In the rows, zero is written as 128.
One turn moves each row of this set onto another row. After a few examples, where does it send each row asked below?
Nus: [137 102 100 133 108 111 145  78 111 120 138 160 101 126 124 139]
tovus: [102  93 114 123 141 124 155 137 100 151 131 159 145 129 106 118]
geza: [131 119 120 120 131 119 155 130 116 125 134 156 102 136 114  74]
ridoz: [124 107 139 103 113 110 135 134 112 134 139 174 128 135 140 113]
Firo: [133 127 122 139 129 164 133  94 109 137 163 160 113 118 116 121]
gur: [ 95  96 102 128 141 127 163 141 106 155 122 163 130 124 107 132]
gesit: [119 125 118 130 118 113 154 124 103 151 153 171  94  97 155 126]
vule: [ 95  88 117 133 149 125 164 128 112 154 124 158 121 135 106 140]
nis: [138 135 147 134 149 141 154 109 116 128 139 169  89 117 116 134]
subeb: [118 121 113 138 143 130 140 126 106 161 133 133 121 125 157 138]
dup: [112 113  76 114 120 120 131 132 109 138 143 173 105 131 138 102]
rofut: [113  96  86 128 102 137 152 130 116 134 137 194 119 124 137 119]
fes: [119 130 127 125 137 145 136 100 121 132 161 148 133 119 143 102]
vom: [111 118 122 141 119 145 129 109 128 161 145 171  82 136 110 124]
gat: [150 101  91 130 130 115 161 115 131 137 136 173 135 144 125 145]
kunaz: [123 105 105 149 153 139 155  87 124 149 143 155  87 109 137 117]
puvup: [126  91 104 114 124 105 153 129 108 118 121 168  87 149 127 115]
musez: [122 130 107 129 124 130 122  98 135 145 129 167  88 138  98 124]
Tigis: [128  82 117 128 129 104 153 121 114 152 121 181  82 124 134 129]
nad: [142 136 111 111 125 126 114 113 104 153 145 153 105 110 116 124]
batub: [145 122  95 104 105 128 144 120 114 141 141 142 124 106 125 119]
nema: [120 118 117 110 114 126 108 115 102 123 139 166 125 145 123 112]
vizus: [144 106 116 141 159 106 156 121 122 146 140 192 133 134 137 122]
numam: [136 105  93 136 112 123 159  86 104 109 147 156 116 119 132 112]
lezak: [ 94 106 108 136 157 133 165 118 125 151 128 161 123 129 103 145]
Zage: [116 135 122 128 144  98 141  98 119 124 146 181 107 116 151 115]
luf: [123 121 116 131 115 144 167 143 111 123 132 166 101 127 114  88]
danif: [116 107 110 122 153 127 152 115 114 152 145 148 150 123  97 117]
rog: [126 114 112 154 135 149 145 115  92 131 113 144 135 124 137 136]
ral: [127 103 127 134  95 124 147  97 101 117 135 167 107 130 129 148]
nos: [131 128  90 121 131 122 143 111 127 125 132 158 104 133 105  82]
Ruto: [108 111 112 136 144 134 170 128 121 113 137 190  89 139 139 113]
Tuzor: [126 106 120 138  99 136 161 104  94 104 145 163 122 123 137 121]
seneg: [105 128 113 137 128 115 139 103 118 145 157 187  99 112 155 130]
fuzo: [114 111 108 116 146 120 153 133 106 151 129 155 149 117  98 119]
Mugon: [109 103 113 132 162 128 162 105 125 155 138 148 126 129  97 139]
gobo: [139 101 108 143 139 144 178 109 115 133 145 162  74 122 120 125]
kipav: [138 111 125 153 161 121 148 122  92 152 119 162 123 112 142 120]
balen: [113 120 113 124 162 127 156 110 125 147 135 154 141 123  94 133]
Kugun: [115 122 134 139 108 152 147 130 119 144 129 175  86 132 107 129]
pala: [123 110 132 134 112 143 162 144 109 149 138 162  83 126 116 104]
ped: [141 132 129 124 142 128 147  90 122 118 118 141 106 113 118 134]
Fuz: [109 106 121 149 139 139 154  99 124 112 113 192 102 130 130 134]
goka: [123 115 105 126 141 116 148 126 136 155 154 164 132 147 153 139]
pap: [130 132 127 121 134  96 156 119 103 130 142 165 102 101 151 111]
vipum: [151  99  98 157 144 132 161 111 102 133 122 178 136 121 123 123]
piti: [126 116 106 127 121 130 145 120 121 135 127 139 134 148 139 158]
Dipe: [119 127 109 127 137 121 122  96 135 136 141 164 101 146 108  93]

rog moves to kipav
nos moves to Dipe
Ruto moves to puvup
Now find these:
danif moves to balen
ped moves to kunaz
gesit moves to Tuzor

One turn moves each row of this set onto another row. After a few examples, where does it send each row asked below?
Geg: [129 121 131 132 150 140 139 131 128 146 124 100 112 125 157 128 115 135]
gup: [132 136 140 136 117 118 126 132 163 125 121 167 137 128 113 133 139 101]
Tusov: [106 137 137 118 125 124 145  92 130 147 133 112 120 134 134 129 142 155]
sopod: [129 113 106 125 153 119 140 128 103 130 152 137 124 118 117 114 109 130]
Giz: [115 142 123 140 135 100  97 136 137 121 135 158 112 114 128 122 115 141]
Kifeg: [128 137 142 129 108 117 130 134 168 122 120 163 125 119 123 136 144 115]
gok: [127 155 140 136 135 128 120 138  91 129 122 119 135 147 120 150 144 132]
rula: [139 111 133 131 129 147 151 145 121 122 130 130 156 124 101 111 138 125]
vinu: [120 110 113 122 150 125 141 132 107 123 149 134 113 115 130 114 107 144]
gom: [124 133 143 132 117 121 129 138 166 130 121 168 136 127 118 134 150 111]
tud: [138 123 110 136 138 122 124 144 103 127 145 126 144 111 104 104 128 142]
Kora: [107 134 135 124 125 124 120  95 130 147 122 114 109 142 141 120 131 154]
Komos: [137 136 125 145 117 107  97 142 131 137 133 143 140 106  96 112 122 134]
fube: [128 163 140 131 119 114 123 130 107 151 143 113 134 128 112 154 150 126]
fotes: [139 125 149 139 107 131 124 143 149 132 118 146 152 120  92 120 132 117]
pud: [126 105 106 121 149 118 136 133 101 136 145 139 117 118 121 116 111 142]
Gebe: [132 159 146 139 130 107 137 127 148 136 113 134 127 111 135 166 134 145]
Sas: [137 144 126 141 146 113 115 133 121 129 104 124 111 123 151 146 116 151]
Davuv: [114 144 142 120 118 121 145  94 132 133 112 127 125 140 131 143 150 157]
Vakuf: [124 136 152 130 132 134 160 124 156 153 133 111 128 113 141 148 132 128]
nezaf: [114 136 125 142 138  99  96 136 134 133 134 166 121 118 117 126 114 140]
tegab: [125 142 153 128 112 130 120 127 118 167 138 105 125 134 112 143 129 112]
lufu: [122 139 120 144 140  99  97 131 133 130 138 161 123 118 115 120 109 126]
reben: [124 134 153 133 127 145 117 135 102 145 118 110 127 154 120 139 123 118]
zemif: [139 108 125 117 131 138 170 129 132 125 134 143 139 128 115 127 138 105]
mirum: [115 141 139 126 118 120 119  98 132 132 101 128 114 148 139 133 139 155]
sosu: [135 102 124 112 128 140 168 134 133 134 134 140 132 126 122 125 147 114]
lelav: [133 105 132 110 123 141 174 130 139 124 134 138 125 120 124 129 136 118]

rula moves to fotes
Kifeg moves to Giz
Now find these:
Tusov moves to Davuv
Geg moves to Vakuf
pud moves to sosu
gok moves to reben
zemif moves to gup

